In the data rows, 128 means zero.
Here is a table of points, one per row:
[ 56 133 169 103 111 114 142 131 130 135 136 151 133 132 123 111 157 139
 148 160 141 138  95 123 157 109 128 141 126 161 122 177]
[123 128 113 131  85 127 174 154  84 102 135 147 131 114 135  71 102 122
 120 113 118  75 122 182 119 108 144 127 111 132 125 124]
[ 95 170 112 137 159 125 135 124 176 107 118 142 126 158 120 129  79 159
 127 155 133  78 150 152 157 117 121 126 122 155 175  86]
[124 114 116 120  94 116 118 118 124 113 128 115 136 110 130  99 127 112
 116  95 134 118 127 144 125 151 150  94 118 141 110 101]
[115 136 130 147 122 135  76 134 113 121 111 137 124 145 115  99 156 116
 147 138 124 134 170  97 125 123 143 119 122 122 138 123]
[126 104 134 115 165 124 129 133 119 125 109 149 140 161 156 120  53 143
  95 174 138 155 129 158 112 139 108  27 153 156 138 100]
[153 117 118  89 151 127 155 141 106 147  82 135  81 131 122 197 107 108
 133 122  95 147 116 138 160 124 131 171 128 141 124 124]
[152 116 151 175 140 141 128  96 129 149 152 128 161  89 138 126 151 129
 142 143 130 101 164 175 135 150 129 153 136 145 153 120]
[138 139 111 164 188 133 103 134 120 134 110 153 116 121 114 127 138 123
 156 123 117 121 167 103 131 112 126  96 107 100 131 146]
[152 149 148  87 108 138 123 148 126  71 116 119 154 127 116 128 163  98
 119 150 115 168 154 145 137 115 133 108 137 132 169 162]
[145 153 167 146 143 145 136 136  91 153 183 104 118 138 133 131 150 123
 112 133  88 138 150 137 116 116 135  94 116 150  77 134]
[126 118 131 117  83  99 114 129 149 128 162 114 121 128 136 108 122 106
 158 109 158 168 142 106 129 141 112 102 136 109 111  91]
[136 143 163 105 149 144 112 144 126 145 154 112 130  95 134 128 105  65
 114 111 120 113  98  83  86  99 152 140 187 157 135 115]
[127 143 131  76 131 124 173 115 151 122 101 128 150 101 134 172 121 124
 165 149  77 171 112 122 144 170 159 167 125 146 113 138]
[ 44  87 105 103 131 152  92 116 151 124 141 156  86 124 125 103 193 141
 113 148  97 140 110 116 115 110 124 133 128 137 140 132]
[120  91 171  92 126 128 143 104 120 162 134 110 130 121 106  93  68 138
 118 111 141 130 117 130 120 128 134 119 102  52 186 122]
[123 129 103 135 100  93 138  64 120 135 142 133 117 134 100 158 133 130
 104  98 138 137 126 168 142 120 142 107 120 138 141  80]
[ 80  97 117 142 113 140 115 135 122  90 151 148 120 144 118 173 166 127
 116 122 101 141  94 108 115 108 119 113 124 107 154 126]
[167  91 101 141 124 118  96  76 136 134 106 130 102 163 154 140 130 100
 124 181 135 156 137 143 102 123 123 168 125 109 110 176]
[128 139 150 177 209 123 119 107 117 124  81 153 145 116 180 140 155 146
 140 125 148 129 130 114 116 140 136 124 111 117 148 136]
[146 121 111 152 149 151 155 133 105 129 166  78 126 170 101 110 116 104
 139 150  99 125 125 100 133 137 110 113 107 122 132 151]
[120 139 122 139 140 106 119 131 109  94 140 125 130  87 125 126 129 109
  94 134 172 109 114  89 103 135 102 114 127 127  83 145]
[156 107 155  97 100 114 185 134 108 144 139 125 135 119 134  69 139 164
 155 115 152 137 123 118 122 120 117 118 115  83 135 109]
[117 151 128  96 122 130 103  98 119 124 136 126 134 111  97 162 104 108
 154 119 102  69 126 195 123 111 117 121 119 116 133  92]
[149 121  83  80 132 121 139 130 117 108 135 140 104  97 131 143 129 145
 162 106 144  91 125 133  86 125 116 115 127 117 100 141]
[109 118 121 125 129 122  94 116 124 152 110 125  81 110 136 124 126 153
 115 162 110 132 126 111 169 131 144 124 124 108 101 145]
[126 133 142 120 155 129 128 127 113 159 146  86 160 146 123 150 146 121
  80 129 120 140 153 133 114 126  71 114 123 131 108 129]
[113  93 119 176  97 121 193 108 152 137 135 137 124 143  97 106 112 123
 125 119 141 113 163 126 114 148 131 133 119 152 166 148]
[111 124 145 101 118 158 119  98 124 121 112  95 154 112 126 113 106 118
 185 126 141  90 122 154 123 118  90 122 127  96 126 103]
[105 175 117 153 138 134 130 141 123 119 150  76 113 148 158 114 105 158
 124 100 109 138 127 126 151 123 138 133 163 120 137 142]
[108 119 123 154 124 104 131 162 148 147 107 114 117  95 144 128 123 121
 117 110 129 116 162  93 109 108  98 133 111 139 114 136]
[131  94 110 137  79 139  91 155 141 122 167 139 189 155 128 210 101 166
 134 103 137 117  94  83 120  89 152 111 112 129 142 158]
[135 120 124  61 140 107 127 139  94 126 159 125 114 138 137 141 130 107
 129 202 184  90 139 113 226  90 133 123 135 139 141 211]
[171 147 105 166 149 108 121 147 129 191 162 134 113  97 106 121 146 141
 139 134 103 149 140 129 110 130 106 139 135 134 143 145]
[149 109 128 186 126 119 145  77 134 148 140 125 132 137  69 124 120 107
 124 135 130  99 119 178 134 140 129 144 144 153 173 137]
[144  95  96 120 131 161 127 126 159 149 135 121 116 155 156 119 142 111
 159 104 184 169 120 148 135 103 134 120 116 165 108  71]
[150 166 150  99 124  98 132 104 177 110 162 142 100 167 132 108 144 100
 123  87 147 133 103 116 128 125 130 107 125 105 135 111]
[119 171 137 135 161 121 145 121 136 160 113 118 143 112 106 115 119 109
 156 112 141 151  87 105  87  97 118 135 148 154 150 135]
[112 130 148  92 130 160 111 150 107 152 119 137 126 107 153 142 161  96
 123  95 155 123  91 124 175 213 129 131 126 167 190 168]
[124 137 115 134  84 128 112 129  87 121  83 164 125 115 112  97 124  97
 118 155 102 162 115  87 142 117 145 169 125 132 153  85]
[134 148 142 129  86 145 167 147  47  98  97 140  70 135 142 191 149  92
 130 132 129 150 118 114 110 139  96 148 124 130 170 102]
[107 144  93  67 131 105 131 106 145 130 142 141 111 134 118 156 113 115
 120 103 130  80 136 114  98 145 144 125 129  79 132 126]
[137 134 122 104 119 121 147 123 177  79 101 107 146 122 135 141 121  99
 124 179  80 192 141 141 156 128 128 161 129 106 133 152]
[148 141 149  96 102 108 139 149 144 127  84 132 137 114 117 118 139 148
 117 125  94 169 118 141 142 150 135 149 127 122 123 161]
[142 134 123 153 172 119 125 138 100 134 192 139 131  75 117 135 164 123
 137 130 124 134 166 115 130 168 129 125 162 132 158 140]
[150 137 118 117 157 138 133  94 125 135 110  60 153 170  79 138 153 190
 116 134 141 118 125  80 118 133 118 125 112 144 133 135]
[116 171 164 149 159 126 116 137 118 117 150 112 140 166 129 122 112 119
 146 110 106 128 111 120 136 135 157 156 118 146 107 130]
[138 155 158 162  97 195 159 104 168 132 118 162 105 133 113 119 109 160
 127 129 160  97 145 125 137 133 139 139 191  72 108 132]
[118 133 116 125 104 117 126 144 103 114  90 148 131 120 109 104 128  94
 144 150 106 160 104 102 159 120 118 144 117 136 148 115]
[155 113 133 150  82  98 164 122 152 122 117 128 134 128 140  97 154 123
 133 100 134  99 125 125 138 125 131  99 134 181 115 106]
[113 112 105 160 125 114 114 145 152 114 130 154 131  85 137 166 102 130
 145 114 109 133  67 109 119 106 128  74  95 111 115 153]
[166 146 160 108 110 136  93 106 117 121  75 140 114 160 135 133 140 137
 117  85 124 151 120 148 108 113 124 152 127 155 122 145]
[136  58 145 119 141 120 152  77 118 115 148 123 144 108 148 116 116 129
 141 126 144 140 169 136 127 110 161 138 125 116 133  82]
[100  91 113 138 146 180 154 164 148 130 142 161 124 140 101 141 118 126
 121 113 179 155 146 153 125 140 155 136 127 111 119 102]
[134 139 139 168 158 126 110 149 122 127 103 117 132 134 155 137 162 134
 136 141 118 115 176 104 107 133 164 108 104 119 150 132]
[126 105 127 135 135 138 159 148 157 137 131 128 119 133 127 136 153 118
 129 140 153 135 118 129 139 136 143 105 149  90 104  91]
[148 125 124 108 108 158 131 121 154 147 178 220 203 137 156 131 134 131
  84 130  83  94 119 101 147 118  67 138 124 120 100  98]
[120  67 109 128 133 127  83 124 132  81 103  74 110  91 103 131 103 120
 109 117 155  92  77 115 125 132 114 119 158 129 107 122]
[120 131 149 166 157 117 101 146 101 135 160 106 124 155 154 150 132 161
 151 118  89 130 168 135 131 135 138 157 128 124 110 117]
[100 146 115 156 148 109  81 145 100 111 133 130 143 158 153 125 109 156
 122  80 119 124 137 139 117 134 113 188 164 119 139 134]
[ 98 112 154 158 175  94 142 153 131 100 115 139 140 107 122 139 128 158
  96  66 126 140 168 126 141 105 107 156 145 135 101 131]
[170 132 173 141 135 147 109 128 161 129 142 132  99  87 107 152 119 186
 117 158 156 116 129 164 137 112 127 133  92 146 147  83]
[135 130  83 142 132 123 165 128 102 166 131  73 164 131 154 113 141 146
  90 162 111 148 102 112 103 122 128 150 153 114 146 126]
[128 129 120 163 156 143 123 139  82 119 171 108 114 150 136 116 125 132
 144 123  86 134 124 131 135 139 154 126 122 121  88 132]
[104 146 141 138 134 121 104 122 141 125 118 108 139 105 102 131  83  81
  88 109 157 130  91  92 115 146 117 117  69 139  78 137]
[121 172 100 147 148 129 154 144 132 115 129  71 134 131 153 106 131 175
 116 132 134 151 117 125 133 120 122 152 116 122 129 140]
[108 111 125 134 117 138 140 190 163 141 102 106 139 146 148 128 166 115
 131 147 151  84 107 167 142 146 119 127 130 100  99  85]
[128 114 130 135 151 120 126 143 142 149 101  83 122 141 106 136 132 159
 146 120 107 126 132 104 115 131 134 122 148 142 126 136]
[ 93 126 163 121  84 129 147 116 110 148 111 134  86 131 144 161 122 133
 128 137 145 139 140 137 115 102 125 126 131 160  96 178]
[141 185  92 138 116 179 145 106 157 129 119 147 133 112 115  95 110 167
 123 143 155 108 160 136 130 135 127 109 123 135 119 124]
[151 140 115 104  99 134  99  96  92 148 101 143 126 107 140 144 128 124
 129 118 144 148 150 139 182 156 133 121 140 144 113 166]
[131 110 134 128 126 107 108 145 131  98 159 194 123 164 124 125  68 205
 148 172 131 143 141 105 111 173 112 108 150 162 126  92]
[154 123 126 128 106 112 152 107 155 121 139 144 121 158 167 107 148 109
 135 137 117  67 100 148 119 132 132 121 122 125 115 133]
[142 146 125 116 130 103  95 186 129 185 112 158 143 153 102 123 168 119
 120 169 165  89  92 167 109 125 156 133 134  91 114  92]
[156 110 125  96 130 137 114 126 131  97  94 146 160 124 116 118 136  98
 125 107 115 171 171 161 139 123 124 139 142 116 121 171]
[138 163  94 106  90 119 115 131 145 107 143 122 125 112 144 119 129 115
 125 129 139 102 127 157  86 128 151 110 126 126 122 126]
[129 108 132  95 102 149 104 140 154 136  96 132 124 131 145  83 112 122
 125 115  90 153 138 128 124 141 126 172 109 144 120 153]
These points spread out most along one direction. How many in every 100 of the points above lie lower along it than each point below? Round to a whole number. More than half of the points above lie lower than the first one.
[150 166 150  99 124  98 132 104 177 110 162 142 100 167 132 108 144 100
 123  87 147 133 103 116 128 125 130 107 125 105 135 111] 34
[129 108 132  95 102 149 104 140 154 136  96 132 124 131 145  83 112 122
 125 115  90 153 138 128 124 141 126 172 109 144 120 153] 83
[152 149 148  87 108 138 123 148 126  71 116 119 154 127 116 128 163  98
 119 150 115 168 154 145 137 115 133 108 137 132 169 162] 95
[124 137 115 134  84 128 112 129  87 121  83 164 125 115 112  97 124  97
 118 155 102 162 115  87 142 117 145 169 125 132 153  85] 84
[123 129 103 135 100  93 138  64 120 135 142 133 117 134 100 158 133 130
 104  98 138 137 126 168 142 120 142 107 120 138 141  80] 10
[141 185  92 138 116 179 145 106 157 129 119 147 133 112 115  95 110 167
 123 143 155 108 160 136 130 135 127 109 123 135 119 124] 3
[104 146 141 138 134 121 104 122 141 125 118 108 139 105 102 131  83  81
  88 109 157 130  91  92 115 146 117 117  69 139  78 137] 44
[121 172 100 147 148 129 154 144 132 115 129  71 134 131 153 106 131 175
 116 132 134 151 117 125 133 120 122 152 116 122 129 140] 69
[148 141 149  96 102 108 139 149 144 127  84 132 137 114 117 118 139 148
 117 125  94 169 118 141 142 150 135 149 127 122 123 161] 94
[117 151 128  96 122 130 103  98 119 124 136 126 134 111  97 162 104 108
 154 119 102  69 126 195 123 111 117 121 119 116 133  92] 6
[153 117 118  89 151 127 155 141 106 147  82 135  81 131 122 197 107 108
 133 122  95 147 116 138 160 124 131 171 128 141 124 124] 96
[138 163  94 106  90 119 115 131 145 107 143 122 125 112 144 119 129 115
 125 129 139 102 127 157  86 128 151 110 126 126 122 126] 30
